One turn sends every row of this set to another row. A few are shown first. Where does it send the rows asked after them?
Y: |   2 |  -7 |  -6 |   0 |  -8 |  -7 |   0 |  -8 | -12 | -11 |   4 | -10 |  15 |  -5 |  15 |  -3 |  -9 |   5 |  -4 | -23 |   5 | -21 |   2 |   3 |   2 | -14 |  -3 |  -1 |  21 |  -8 |   9 | -18 |  -6 |   5 | -19 |   5 |   9 |  -9 |  10 |  -3 |   4 | -13 |   6 | -15 |   3 |  39 |   6 | -20 |  -6 |   7 |
C: |   3 |  -6 |  -4 |  -1 |  -7 |  -9 |   1 |  -9 |  -9 |  -8 |   4 | -12 |  17 |  -1 |  14 |   0 |  -9 |   3 |  -6 | -24 |   8 | -23 |   0 |   1 |   0 | -13 |  -6 |   2 |  14 |  -7 |   8 | -17 |  -6 |   8 | -24 |   2 |  11 | -10 |   6 |  -3 |   8 | -11 |  10 |  -8 |   1 |  35 |   8 | -20 |  -6 |   3 |
Z: | -26 |  -2 | -10 | -17 |   3 |  22 |   9 |   5 | -10 |   7 |   5 |   0 |   1 |   5 |   8 |   1 |  -7 | -15 |  12 |  17 |  12 |  -4 |  -6 |   5 |  -6 |  -2 |  22 |  -2 | -13 |   8 | -20 |   6 |   1 |  22 |  12 |  -6 | -14 |  10 |  -2 | -14 |   9 |  14 |   4 | -13 |  -9 |  13 |  -2 |  14 |  -1 |  -9 |
B: | -22 |  -1 |  -5 | -20 |   1 |  26 |  10 |   3 | -10 |   8 |   2 |   5 |   5 |   3 |   9 |   4 |  -9 | -13 |  14 |  15 |   4 |  -4 |  -6 |   1 |  -9 |   1 |  22 |  -2 | -12 |   6 | -21 |   8 |  -2 |  24 |  12 |  -4 | -11 |  10 |  -2 | -14 |  12 |  12 |   5 | -11 | -10 |  16 |  -4 |  14 |   0 |  -7 |
V: | -14 | -15 |  -1 |   4 |  -2 |  -2 | -12 |   7 |  10 |  -2 |   7 |  -8 |  -4 |  15 |   3 | -12 |   2 |  -8 |  -2 |   3 |  -7 |  -7 |  20 | -20 |  -5 |  22 |  13 |  -8 |   5 | -10 |  -5 |  -3 |   1 | -29 | -11 |  25 |  21 |  10 |  13 |   6 |  -8 |   3 | -20 |  -6 | -12 | -10 | -15 |  20 |   2 |  14 |
K: | -17 | -11 |   0 |   3 |  -3 |  -2 |  -9 |   9 |  12 |  -2 |   4 |  -4 |  -2 |  10 |   6 | -12 |   4 |  -8 |  -5 |  -1 | -12 |  -5 |  22 | -18 | -10 |  24 |  12 |  -7 |   3 |  -5 |   0 |   1 |  -1 | -29 | -10 |  24 |  20 |  12 |  17 |   4 | -10 |   4 | -20 |  -6 |  -5 |  -8 | -15 |  19 |   5 |  16 |
R: |   5 | -10 |  -2 |  -1 | -10 | -11 |   1 |  -8 | -11 |  -6 |   5 |  -8 |  15 |  -5 |  18 |  -2 | -13 |   8 |  -3 | -21 |   7 | -22 |   3 |   8 |  -3 | -12 |  -3 |   2 |  19 |  -8 |  10 | -18 |  -1 |   8 | -24 |   8 |  10 |  -7 |  10 |  -3 |   6 | -13 |  10 | -10 |   1 |  37 |   3 | -17 |  -5 |   2 |
H: | -19 | -10 |  -2 |   6 |  -2 |   1 | -12 |  10 |  13 |  -6 |   3 |  -2 |   1 |   6 |   6 | -12 |   0 |  -6 |   0 |  -3 |  -9 |  -4 |  21 | -19 |  -4 |  23 |  12 |  -2 |   4 |  -5 |   3 |   0 |   5 | -31 | -11 |  24 |  21 |  11 |  12 |   4 |  -5 |   3 | -22 |  -3 | -11 | -10 | -15 |  19 |   8 |  15 |
A: | -22 |  -4 |  -9 | -21 |   2 |  24 |   6 |   5 |  -6 |   8 |   6 |  -3 |   4 |   7 |   9 |   6 |  -8 | -18 |  10 |  14 |  14 |  -6 |   0 |  -1 | -11 |  -3 |  20 |  -1 | -15 |   1 | -21 |   6 |   2 |  21 |  14 | -10 | -13 |  10 |  -5 | -15 |  13 |  13 |   5 | -13 | -10 |  11 |  -1 |  13 |   1 |  -8 |
T: |  -2 |  -5 |  -5 |   3 |  -8 | -14 |  -1 |  -6 | -10 | -12 |   4 | -12 |  16 |  -9 |  19 |  -4 |  -6 |   4 |  -7 | -24 |   4 | -25 |   6 |   2 |   0 | -13 |  -2 |  -1 |  18 |  -6 |   8 | -17 |  -2 |   7 | -23 |   4 |   3 |  -5 |   6 |  -1 |   6 | -11 |   6 | -10 |   2 |  36 |   8 | -21 |  -3 |   6 |
G: | -10 | -34 |   4 | -11 |  15 |   8 |   2 |   1 |   7 | -16 |  11 |   2 |  -8 | -14 |  -3 | -13 | -16 |  -6 |  -9 |   0 |   7 | -22 |  -8 |  -4 | -14 |  13 |  15 |  -3 |   9 |   3 |  -1 |  -4 |  12 |  -4 |   1 | -17 |   5 |  -2 |  19 |  -2 |   7 |  15 |  -2 |   0 |  -2 |  15 |   0 |  11 |  28 | -14 |
F: | -28 |  -8 |   5 |  -6 |  -7 |  18 | -11 | -22 |  11 |   7 |  -5 |  -6 |  -2 |  18 |  16 |  -5 | -14 |   4 |   7 |  -5 | -11 |  -5 |  24 |  -5 |   2 | -15 |  -3 |   1 |  -8 | -11 |  15 | -14 |   2 |  -5 | -11 |  -2 |  11 |   9 |  26 | -15 |  -2 |  17 |   5 |   3 |   2 |   2 |   0 |   4 | -18 |   6 |
U: | -26 |  -3 |  -6 | -16 |  -1 |  27 |   5 |   5 |  -6 |   8 |   7 |  -1 |   6 |   2 |  12 |   0 |  -7 | -14 |  12 |  15 |  11 |  -2 |  -2 |   3 |  -7 |  -4 |  22 |  -1 | -14 |   4 | -19 |  10 |  -1 |  21 |  13 |  -7 | -15 |  13 |  -6 | -15 |   8 |  10 |   3 | -13 | -16 |  11 |  -6 |  14 |   3 | -10 |
X: |   5 | -24 | -28 | -11 | -12 |   2 | -10 |  -2 | -11 |  15 |   8 |  -3 |  -4 |  -7 |  17 |   6 |  -6 |  -6 | -14 | -11 |  13 |   5 |   6 | -11 |  11 | -12 |   5 |  14 |  -2 |   5 |   9 |  -3 |   2 |   4 |   5 |  24 |   1 |  18 |  -7 | -19 |  -4 | -15 | -18 | -15 |  -3 |  19 |  -2 |   4 |  13 |   3 |
D: | -14 | -13 |  -4 |   2 |  -4 |  -5 |  -9 |  10 |   9 |  -6 |   4 |   1 |  -6 |  10 |   6 | -13 |  -2 |  -5 |  -1 |  -4 | -11 |  -6 |  24 | -20 | -11 |  22 |  15 |  -5 |   6 |  -9 |  -1 |  -2 |   6 | -28 | -13 |  26 |  22 |  10 |  16 |   4 |  -5 |   4 | -20 |  -5 | -11 |  -7 | -18 |  20 |   5 |  13 |

Z turns into K
C turns into U
Now find these:
T turns into B
R turns into A
F turns into X

